One vector is turned by the same rotation once a tick. Each row is the vector after some number of ticks, and that number follows the row.
The counts run from 0 to 911.
[131 159 151 142 124 171 155 147 139 107 163 169  90  98 114 173 115 129
 168 151 137 130 123 130 139 163 126  90  93 103 130 111 149 143 185 173
  83]	467
[ 49 157 103 138 155  73 127 133  99 129 125 122 107  98 151 112 185 117
 125 164 116 157 100 133 168 105 138 145  84 135 144 123 119  98 143 146
 116]	188
[125  82 151 113 110 179 150 105  84  93 129 130 145 167 108 110  64 155
 172 159 132 110 151 143 123 128 115 166 126 120  97 141 116 139 146 123
 129]	771
[157  99 130 112 161 141 172 125 127 117  97 139 151 137 129 126 153 142
  69 124 118  94 126 143 131 149  56 125 120 134 148 127  99 136 135 170
  68]	565
[ 91 110 112  83 126  97 133 119 104 114 106  99 191 167 118  89 127 118
 140 102 125 117 109 135 155 126  80 179 170 124 121 151 104 139 104  96
 114]	74
[143 130 118 142 137 130 142 134 102 168 145 160  91  70 134 169 172 152
  89 158 129 152 121 137 123 119 146 115 115 165 129 149 104  50 157 171
 130]	603
[123 179 165 125 107 144  87 126 126 133 131 127 179 131 148 151 104 124
 145 106 123 128 131 127 137 115 140  96 180 117 105  86 183 193 103 134
 119]	20
[ 66 174  99 134 114 127 117 152 110 197 137 132 117 104 121 178 171 125
 139 134 137 153  99 136 105 150 135 105 103 144 181 126 146  98 115 122
 125]	600
[144 120 127 165 122 147 180  78 163 110 104 101  91 136 147 115  89 102
 112 111 135 123 151 132 132  75 122 116 101 146 105 142  88 129 155  89
 178]	845
[134 159  95 100 120 105  91 110 104 134 172 132 134 176 101 191 142 127
 149  99 148 159 111 106 111 145 121 140 176 167 123 118 165 128  90 109
 125]	910
[165  79 145 133  99 137 138 107 183 133  96 116 173 135 129 109 104 121
  90 100 121 133 166 114 108 101 108  97 184 144 112 126 139 146 118  96
 159]	624
[137  98 121 126 170 185 164 119 133 134 133 144 175 128 119 124 166 123
 112 114 114 116 113 145 107 136  64 121 102 172 118 140 133  99 130 178
  86]	2
[148 149 152 113 140 201 117 170 149 159 122 179 143  88 128 124 128 135
 108 101 118  97 118 132 120 173 124  89 125 118 126 116 145 122 104 189
  87]	139
[ 54 142  91  73  93  89 112 123 125 169 121 125 140 146 108 113 174 135
 135 103 148 110 118 122  86 129 167 100 109 151 151 132 152 101 115 102
 131]	867
[121 186 153 161 135  94 111 151 122 136 131 148  95  95 188 165 127 133
 120 147 131 154 117 122 144 145 152 111 131 100 157  76 142 172 120 125
 110]	705
[100 134 137 195 115 148 180 109 132 127 114 123 153 110 133 141 102 131
 125 173  98 149 121 131 161 143  84 129 100 104 165 114 141 157  75 109
 115]	698
[159 156 160 147 133 146 111 124 127 111 164 153 104 102 141 144 114 120
 171 141  90 158  95 143 164 148 128  98 131 103 101 126 139 139 174 184
  97]	468
[ 91 126 111 145 129 128 156 133 131 138 104 108 162  98 158  88 163  84
  84 129 104 130 122 164 172  90  94 136 108 161 119 153  90  70 164 132
 129]	190
[ 91 143 113 117 133  85 135 100 132  94 112 135 108 109 175 127 173 101
 107  96 158  97 169 131 102 131 159  90 106 163 149  99 133 125 168 141
  97]	571
[ 89 157 146 127 143  69 144 142 104 139  88 152 105  95 125 140 168 158
  93 165  96 134  67 138 192  95 133 144 106 129 129 128 109 112 116 151
 121]	560
[117 155 105 153 147 108 113 106 155 129 154 129 150  92 172 117 173  79
 132  89 100 177 118 139 130 132 120  85 145 158 137 105 172 133 146 155
  98]	6
[108 121 153  66  85 140 121 174  97 126 103 153 109 107 117 103 124 150
 105 137 161  96 159 129 112 127 203 133 114 111 129 139  96 119 136 132
 124]	633
[ 98 111 120  94 114 129 136 101 117 125 118 119 158 141 105  45 127  99
 134 101 131 112 112 141 147 128 105 155 142 159 125 170  78  85 125  79
 141]	266
[164  79 129 123 124 164 169 117 161 145  99 143  98 119  88 102  91 169
 133 145 112 144 134 101 101 123 133  96  99 119 138 131 117 100 105 111
 178]	549
[101 106 115  84 110 134 190  69 119 106 119 127 111 140  87  87 127 135
 126 103 138  98 137 123 114 132 117 154 108 168 132 158  95  82  92  96
 136]	267
[156  81 147 109 110 154 140 122 121 180 107 126 125 105  80  98 112 177
 123 140  97 127 102 143 126 108 118 103 130 125 125 167 100  81 127 115
 167]	176
[ 91 119 135 168  95 155 180 120 144 102  88  99 153 136 155 123  86 102
 107 133 136 119 185 129 106  90 107 139 107 131 143 106 127 172 140  80
 124]	15
[119 161 115  88 139 116 134 101 119 116 176 167 100 113  88 156 147 143
 143 111 141 140  83 114 132 186 122 121 128 156 139 112 157 109  74 148
  96]	643
[158 100 123 103 132 204 131 165 151 156 116 139 130 170  94  94  91 151
 182 125 142 107 153 103  76 145 122 106 100 103 129 120 136 142 125 113
 133]	359
[102 131 150 116  91  83  96 102 110  97 141 121 119 102 167 141 107 111
 183 130 132 145 151 120 117 127 182 102 157 115 153  91 152 165 160 106
 131]	394
[123 120 148 100 116  93 190  89 112  98  78 132 109 127 130 159 158 148
  44 124 132  84 145 147 149 100 107 138 116 164 122 156  97 107 146 143
 124]	755
[127 162 105 176 148 147 175  74 169 126 137 101 121 135 129  96 110  90
 141 107 101 144  99 140 175 106  88 136 116 151 113 143 103 122 129  95
 146]	653
[136 149 164 150 158 136 131 129 109 126 138 178  86  74 160 133 118 154
 112 151 117 152 117 116 149 119 197 106 107 129 133  81 144 133 118 173
 119]	513
[ 59 119  92  70  94 131 120 163  98 157 125 137 133 130 108 116 168 121
 131 122 155  86 141 137  80 139 164 107 109 128 152 139 125  89 149 138
  95]	868
[105 168 117 129 144 159  96 163 186 203 123 132 141 104 137  70 147 119
 134  96 115 105 103 130 121 125 143  64 103 120 136 120 141 128 132 126
 118]	555
[123 150  85  97 155  89  84 142 116 158 163 110 167 170 149 126 174 104
 158  79 140 147 113 118 113 125 135 138 159 143 112 106 162 150 138 125
 118]	302
[128 145  96 175 116 106 135 110 148 125 150 119 111  76 125 149 143  78
 133 161  96 199  91 131 185  90  93 116 139 143 111 167 125  81 134 124
 153]	234
